One turn moves each row of this set onto another row. After a few examples, where does it send each row asked below?
j466: [  1   0  15  -5   1  -3   4 -20   2   9   4  -7   4   5  -4]
j592: [ -1  -5  18  -1  -1  -3   1 -18   1   3   1  -4   1   4 -13]
j681: [ -1   0  16   3   1  -4   5 -20   2   6   1 -10   1   7  -4]
j2: [ -1   4  11  -6  10  -9  -2  -3   0  -7   3  -6   5 -14  -5]
j605: [-2  8 18 11 -1 -1  2 -1  4  0  0  4 -6  8  0]
j594: [  8  -4   2   3   1  -8   4 -13  12   5  -8   3   1  -8   4]
j979: [  1   2   3   8   4   5   3  -4   6   2   2  -4  10   3 -12]
j986: [ 4  3 19 -3 -4 -1 12  8  2 -5  0 -3 -7 -4 -1]
j832: [-2  5 18 12  3 -4  7  1  5 -2  1  5 -8  2  2]
j638: [  4   6  10  -6  10  -4  -1  -1  -2  -5  -1  -4   5 -15  -8]
j237: [ 5  0 19  8 -1 -1 -7 -2 -6  4  4  1  9 -7  1]
j187: [ -4  -4  15  -7  -2   5  12  -1   7   6   0  -2  -6 -15   0]
j544: [ 11  -2   7   3   1  -4   2 -16  11   5  -7   3  -1 -12   5]
j948: [ 11  -2   6   3   2  -4   0 -14  12   2 -11  -1   2 -12   4]
j83: [  2   0   6   4   5   9   3  -4   6   6  -1  -2  11   4 -12]
j414: [ -1   8  14  -4   9  -8   0  -2  -1  -2   1  -8   5 -17  -5]
j617: [ 5  6 13 -8 -7 -1 11  6  8  1  2 -4 -6 -4 -1]
j72: [  1  -1  17  -1  -1  -5  -4 -18   3   8   6  -8   4   4  -7]
j193: [  5   0   4   1   3  -4   0 -14  11   3 -13   0   2 -13   4]
j721: [ 5  6 14 -6 -5  3 12  4 12  5  3 -2 -7 -3  1]
j604: [  2  -7  11  -4  -3   5  11  -5   6  12   0 -10  -1 -12   3]
j45: [ -4  -2  11  -8  -6   2   9  -3   5   7  -6  -5  -7 -16   0]
j835: [  7  -3   2   3   0  -5   0 -12  10   3  -8   4   1 -11   7]
j458: [ 6  0 23  9 -4 -4 -3  2 -1  1  7  3  8 -8 -1]
j48: [  2   4   5   4   7   7   2  -4  11   6   0   0  11   2 -10]
j792: [  2   3  15  -4  -7 -10   2  -5   7   4  -9  -5 -10   4   0]
j283: [ 6  4 15 -4  3 -8 -1 -8 -2  3 -4 -7 -8  9 -4]
j689: [  2  -7  11  -5   0  -1   9   1   6  15  -2  -4  -8 -12   1]
j295: [ -3   1  14  -1  -5  -1   0 -22   4   4  -1  -1  -2   5  -8]
j247: [  1   4   7  -6  12  -9   1  -4   2  -2   2  -9   2 -11 -10]
j564: [-2  3 20 11  1  0  3  2  6 -5 -2  3  0  3  6]
j983: [  1   1   1   4   4   9   2  -4   8   2   2  -3   8   2 -10]
j664: [  2  -4  19   8   3  -1  -3   0  -5   6   6   5   6 -10   4]
j121: [  0  -3   8   0  -6   5  11  -7   6  11   0  -5  -8 -15  -2]
j567: [ 7  1 14 -4 -8 -3 16  4  4 -3 -2 -5 -5 -1 -3]
j952: [  2   3  12  -2   9 -10   1   0   2  -6   3  -7   3 -17  -6]
j676: [-2  0 20 11 -3  2 -8  0 -4  2  0  5  3 -6 -2]
j825: [ 0  4 22 12  0 -2 -1  2  5 -2 -5  1  0  0  8]
j126: [ 4  1  1  6  2  7  4 -1 12  4  1 -1 10 -4 -9]
j174: [  1   0  14  -6  -6  -5   2 -20  -1   5  -2  -4   0   4  -6]
j275: [-2  1 19  6 -2  3 -3  2 -7 -2  2  8  5 -7 -3]
j758: [ -4  -1  19   7  -3  -5  -1   0  -5   3   0   7   9 -12   0]
j80: [  3   6   4   5   4   9   2  -9  10   2   1   1  10   0 -10]
j227: [  4   3  13  -1   0  -9  -4  -8   2   3  -6  -5 -12   8  -2]
j102: [  1   5  14   2  -5 -13  -3  -2   6   5  -6  -5  -8   6  -6]
j9: [  1  -7  14  -3   1   5   7   0   9  12   0  -6  -4 -15   3]
j703: [  8  -1   5   8   3  -9   0 -14   8  -1  -9   2   5 -10   5]
j425: [  3   8  10  -4  12  -6   2  -3  -2  -3   1  -7   5 -15  -5]

j283 goes to j721
j247 goes to j126
j466 goes to j9
Now find these:
j275 goes to j295
j174 goes to j187
j102 goes to j567
j544 goes to j414
j458 goes to j681
j617 goes to j564
j792 goes to j986
j604 goes to j664
j193 goes to j638
j2 goes to j983
j48 goes to j948
j594 goes to j952
j121 goes to j758

One turn moves each row of this set onto another row. After a few examples, where does it send each row asked below?
j656: [  2  -4  -5   7   5   0  11  -3   4  -6   1  -6   0   6 -17  -8  -2   0
   1  -6   5 -14  -6   4 -17   1  -8]
j274: [  0  -1   1   8  11  -7  -5  -4   0  10   7 -11  13   9 -14   1   2   2
   3 -10   6  -9  -3   9  -1  -2   3]
j977: [  0   0  -1   5  -9  -2   2  -8   2 -14   1 -13   1  -1 -21   0  -3   3
  -5   6   3  -8   1   3  19   1   2]
j276: [  1   6  -1   1   6   5  -5  -3   4 -11   4 -14   5   7 -17   0  -2  -1
   2   2   1  -7   5  -5  20   0  -1]
j455: [  1   0   4   0  -1   3   1  -5   2  -1   4 -23  17   9  -9  -4  10 -11
  -8  -3  -6 -13  -4  -7  -3   1   7]
j290: [ -2 -13  -3  -2  -3   5   3  -9  -1  -1  -2  -8   6   7 -11   0  13   2
  -1  -5   7   1   7  11   0   1  -8]
j264: [  1  -8   3   7  -7   6   1  -1  -2  -6  -1  -9   9   7 -12 -10   1   0
 -15   8   1  -7   5  17  -3   0   6]
j421: [  2  -1  -3  -2  -3  -8   5   8   3 -18   0  -6  -1   5 -10  -8   6  -6
  12  11   1 -11  -5  -1   1   8   5]
j350: [ -4  -1   3  -4   1  -3  -1  -3   1 -11   5  -6   1   1  -5  -7  18  -6
   3  -3   8  -1   3 -10   8   5   4]
j7: [  3  -4   0   2  -6 -13   2 -14  -2  -2   6  -2  10   9 -16   1  -1   5
   8   2  10 -13   2   9  -3   1  -8]
j348: [ -3  -1  11  10  -3  -1   5  -2  -1 -11  -3 -15   6   5 -15 -11   2  -4
 -12  12  -6 -15   6   4  -1   0   9]
j634: [ -4 -13   0   7   4  -3  -6  -1  -1   0   7 -16  11   8 -12  -2   3  -3
   1   2   1 -17   7  10  -7  -2  16]
j314: [  1  -3   0   2  11   3  -4   5  -1 -11  -6  -6  -3   0   1  -8  14  -1
   5   1   3  -7  -1   4  -8   7   7]
j400: [  3  -2  -2  -1  -2 -10   6   7   1 -18   0  -4  -2   4  -9  -8   6  -6
  13   8   2 -10  -6  -1   0   7   7]
j781: [  3  -6   0   1 -13   3  -4  -5  -2  -3   8 -17  16  14 -11   3   3   1
  -7   3   3 -10  -5   4   9   4  10]
j612: [ -1  -9   5   1  -8 -11  -3 -18  -6  -2   0  -7   7   1 -12   6   9   0
   5   5   2 -12   9   8  -1   3   2]
j67: [ -5   2   3  -3   0  -4  -2  -2   0 -11   3  -8  -1   0  -5  -7  17  -5
   5  -3   9  -3   2 -10   8   4   5]
j822: [ -1  10   2  12   4  -3   1 -15   2   1  -3 -13   2   8 -16  -5   9  -5
   2  -2  -4 -13  -6  -3 -14   6  -3]
j190: [  0  -2  -2   3  12   2  -5   5   1 -11  -4  -5  -3  -1  -2  -7  13  -1
   5   0   4  -8   0   4 -11   7   6]
j739: [ 5 -1 -9 -2 11  7  0 -4 -3 -3 -3 -2 10 -5 -5  5  5 -4 -6 -7 -4 -6  2 10
  4  3  4]
j540: [  2   9   0  -1  -2  -2   1   3   4  -1   2 -21   9   2  -8  -4 -10  -2
  -6   0  -2 -22  -8   8  -4   2   2]
j857: [ -2   4   0  -4  -2  -9  -1  -2  -2   3   8 -20  10   5 -15   5   1  -2
  13   3  -5 -19  -2   2  -6   2  -2]
j759: [ 11  -1 -14  11   1   4   0  -3   2 -11   5  -5   5   0 -18  -2  -5  -7
   7   3   6 -20  -8   2   0   6   5]
j782: [  8   1  -7  15   7   0   6  -7   6 -12  -6  -8   2   0 -17  -4  -7   1
  -4   0   0 -15 -11   7  -4   5   2]
j95: [  0  15   3   4  -2   1   2  -9  10   0  -1 -15   2   9 -12  -5   3  -2
 -11  -4   2  -8  -3  -2  -6  -1  -8]
j954: [ -2  -2   1  -2 -12   2   6   2   7 -16   0 -17   0   7 -19  -6   0   0
  -9   6   6 -11   5  -2   3  -5  -6]
j922: [  3  -2  -3   5   6   4  -3 -17  -4  -2  -5  -6   8  -5 -12   4   8   6
  -3  -8   4  -1  -2   8   6   5  -5]

j954 goes to j656
j977 goes to j782
Now find these:
j7 goes to j264
j739 goes to j276
j348 goes to j822
j540 goes to j274
j634 goes to j455
j350 goes to j421
j314 goes to j67

One turn moves each row of this set onto another row. After a few examples, where does it send each row asked below?
j837: [ -6 -15  12  -4   7   5 -12   4   0  13   0  -7   3  -8  -1   6  -3   4
  -2  10  -4 -16  -4   8  10   3  -1  20  14  -1   5]
j134: [ -3 -20   5   2   7  -4  14   6  -5   1   6  -7   7  -4  -8   3  -3   3
  -1  -1   0  -2   2 -14  19   3   6   9  -8  -6  17]
j541: [ -8 -19   6   1   7  11  -1   3   0   3   4 -12  -5  -5 -10  -2 -11   5
   0   7  -1 -24  -8  -9  16   4  10  12  -4   4   5]
j987: [  1 -13  -3  -4   3  -2 -17   4  -1  16   7 -17  11 -18  10   2   0   8
  -3   4   1 -14   3  12  10  -7  10   9  -3   6  15]
j595: [ -9 -11  -1   9  13   6  -2   1   0   3   9 -16   1 -11  -1  -8  -3   4
   1   0  -4  -8  -7  12  13  -4   7  12 -21  -4  13]
j219: [  4 -19   3  -5  12  -4 -15   1   0   7  20 -11   6  -3  -8   0  -2   6
  -3   1  -3  -8   3   1  17   2   7  13 -11   9  12]
j895: [-15 -15  -1   2  10   3  -5  -3  -6  -6   4 -12   4   1  -7  -6  -4  10
   1   3  -2 -26  -7   0  16   1  13   7  -2  -3  13]
j663: [ -6 -18   0   0   4  -7  -9   1  -4  -3  12  -9  14  -5   1   8   9  10
  -6   3  -1 -18   3 -14   8  -3   3   8  -9  -5  14]
j505: [-10 -15   3   1  10  -6   7  -1  -9   5   2  -5  15  -7  11   6   8  12
  -5   1  -5  -6  -2  10  23  -3   1  15  -8  -3   8]
j11: [ -5 -12   1   6  14  10   3   2   1   6   9 -17  -2 -12   2  -1  -7   5
  -2   3   2 -10  -6  12   8  -6   8   4 -18  -4  18]
j839: [ -2 -20   1  -5  -3  -4  -1   6  -5   3  11 -14  15 -13   0   6   5   8
  -3   5   2  -9   4 -18  12  -5  11  10 -11  -6  12]
j474: [  1 -12  -2  -4  10   1  10   2   3   7 -13 -15   1 -13  -9   0   7   9
  -4   3  -1 -20  -1   3   4  -6   5  13  -7  -5  17]
j643: [-10 -13   6   7  20  -5   5  -3  -2  11   2  -7   0  -9  12   2   2   8
  -7   1  -7  -7 -11   0  12  -1  -5  14  -4   4   6]
j268: [ -6 -20   0  -1   3   7   5   5  -6   1   2 -19   1  -7  -6  -2  -8   8
   3   7   5 -18  -8  -4  21  -3  21   5  -3  -2  14]
j4: [-10 -15   6   2  14  -3   9   0  -2   1   8  -3   7   3  -9   4  -2   5
  -4   0  -3 -10   2 -15  11   3   0  10  -6  -5  15]
j622: [ -6 -17   5   3  15  -1  12   0  -6  12   0  -8   3 -22  16   1  -2   8
  -3  -1  -3   1  -7   0  19   0   3  12  -4  -1   9]
j545: [ -4 -23   3   4   7   8  -2   1  -8  -7   1  -7  -1 -12  -4   0  -8   7
   2   1   1 -22  -5  -2  24  11  11   4  -3  -3  16]
j189: [  6 -20   4 -11  12   3 -10   0  -3   9  20 -10   8 -10  -3   4  -8   8
  -3   0   2  -8   8   1  15   3  11   6  -9   3  18]
j994: [  4 -14   1   0   6   0 -19   4   3  17   7 -13   4 -21   9   1  -4   4
  -3   2  -2 -14   1   6  10  -1   4  12  -4  11  11]
j558: [-10 -15   5   0  12  -3  14   3  -2   6   8 -10   5  -1  -9  -1  -5   4
  -2   1  -2  -3   0 -18  11  -2   7  10  -6  -5  14]
j338: [ -8 -14   2   1  10  -6 -12   1  -6   5  -1 -11   6  -9   3  -1   2   5
   1   6  -2 -11  -9  15  12   0   6  13  17  -7  16]
j200: [  1 -17  -1  -5  17  -4 -14  -3  -3   6  19 -12   7 -10  -3  -8  -5   7
   1  -4  -3  -4   3   1  15   3  13   9  -8   2  18]
j995: [ -9 -21  -3  -1  -7   9  -1   7  -3  12  -1 -11  12  -3  11   6  -1   8
   2   6  -2  -7   6   2  20  -2   8  18   2  -8  11]
j185: [ -7 -17   2   6  13  -9  10   1  -6  -3   6  -5   7   0  -7   2   0   5
  -2  -3  -1  -5   0 -11  16   3   4   6  -5  -7  21]
j716: [  2 -15   1  -5   9   6  10   3   2   6 -13  -9   1 -21  -8  -1   3   9
  -2   0  -3 -19   4   2   9   2   3  15  -7  -7  15]
j736: [-10 -13   7  -5   9   0  13   2  -4  16   4 -11  10  -6  10  10   2  12
  -8   7  -1  -7  -3   3  15  -9   3  14  -7   0   3]
j661: [ -6 -14   5   3   9  15   0   3  -1   4   9  -9   5 -14   0   1  -7   6
  -1   1  -2 -12   2  13  15   1   4  11 -22  -7  12]
j524: [  6 -17   1  -5  16  -4 -10   0   0  11  19 -17   0  -5  -4   0  -5   6
  -3   2   3  -6  -1  -1  10  -2  11   4  -7   9  19]
j46: [ -6 -14   5  -5   5   0  -5   6  -3  16  -1 -19   3 -13   1  -2  -4   4
   3  11   1  -6  -9   7  10  -6  12  15  16  -5  10]
j958: [  2 -21   8  -2   1   3  -8   8  -7   9  -2  -7   5 -18   2   6  -3   2
   2   7   0  -8  -3  11  21   6   4  16  13  -5  11]
j737: [-11 -18  -2   6   9   9  -2   1   4  17  -2 -12  -4  -8  16  -2  -7   4
   1   4  -4  -8  -4  -7   6   0   4  13   9  -3  14]
j496: [  2 -15   0  -1   8   0 -21   2   1  15   7 -10   6 -24  11   0  -3   5
  -2  -1  -3 -14   3   8  11   1   4  11  -3   8  13]
j120: [ -2 -13  -4  -3   9  -1   7   1   0   2 -13 -12   5 -16  -9  -6   9  10
   0  -2  -5 -18   1   5  10  -2   6  17  -8  -8  16]
j113: [ -5 -17   3   1  11  -3  -6   0   2   5  11 -12   2 -15   3   0   1   5
  -4   2  -2 -12  -3 -25   1  -2   4   9  -6  -1  11]
j906: [ -4 -19   7   0   8  -6  -3   9  -3  11   0  -9   8 -14   0   3  15   5
   1   1   3 -17   5  -3  24   9   5  14  15  -6  11]
j330: [ -2 -11  -3  -3   4  -3 -20   3   0  15   8 -16  12 -16   8   0   1   8
  -2   2  -2 -15   3  11  10  -7   9  12  -4   7  12]
j971: [  1 -22  -1   7   8  -8  -7   2  -4  -3   8 -10   4 -20   5   0   5   4
  -1  -2  -1  -8  -3 -19  11   3   5   6  -7  -4  19]
j683: [ -9 -14   4   2  14  -9  -4   4   0  12   1 -14   4  -9   1  -1  17   6
  -1   2   2 -19  -1  -4  14   3   5  12  18  -4  13]
j332: [ -6 -22  -6  14   6   1  -6   2   0   8  -5 -10  -3  -8  15  -3  -1   2
   3   0  -5  -5  -6  -1  16   4   2  13   7  -3  18]
j818: [-10 -19  -2   4  -1   6  -6   3   0   9   0  -8   9   8  11  10   3   9
  -3   8  -2 -16   3   5  14  -2   0  15   4  -4  12]
j68: [  2 -14   0   0   9   0   5   3   3   4 -13  -9  -1 -14 -11  -1   8   7
  -3   0  -5 -21  -1   2   9   0  -2  18  -9  -2  12]
j929: [ -6 -17   5  -2  10  -5   2   8  -2  16   1 -17   5 -17   2  -2  12   5
   2   2   4 -12   1  -7  17   2  12  12  17  -6  13]
j440: [ -2 -14   4   7   8  11  -1   5   2   5   9 -12   0  -7  -3   5  -3   4
  -3   5  -1 -14  -4  12  15  -2   0  12 -23   1  10]
j454: [ -6 -16  10  -4   9  -1  -1   8   2  17   3 -12   5 -11  -1   5  12   6
  -3   5   3 -20   4  -8  15   4   4  15  16  -3   7]

j474 goes to j68
j113 goes to j663
j134 goes to j558
Now find these:
j332 goes to j995
j268 goes to j541
j524 goes to j219
j987 goes to j994
j906 goes to j929
j736 goes to j643
j958 goes to j46
j661 goes to j11

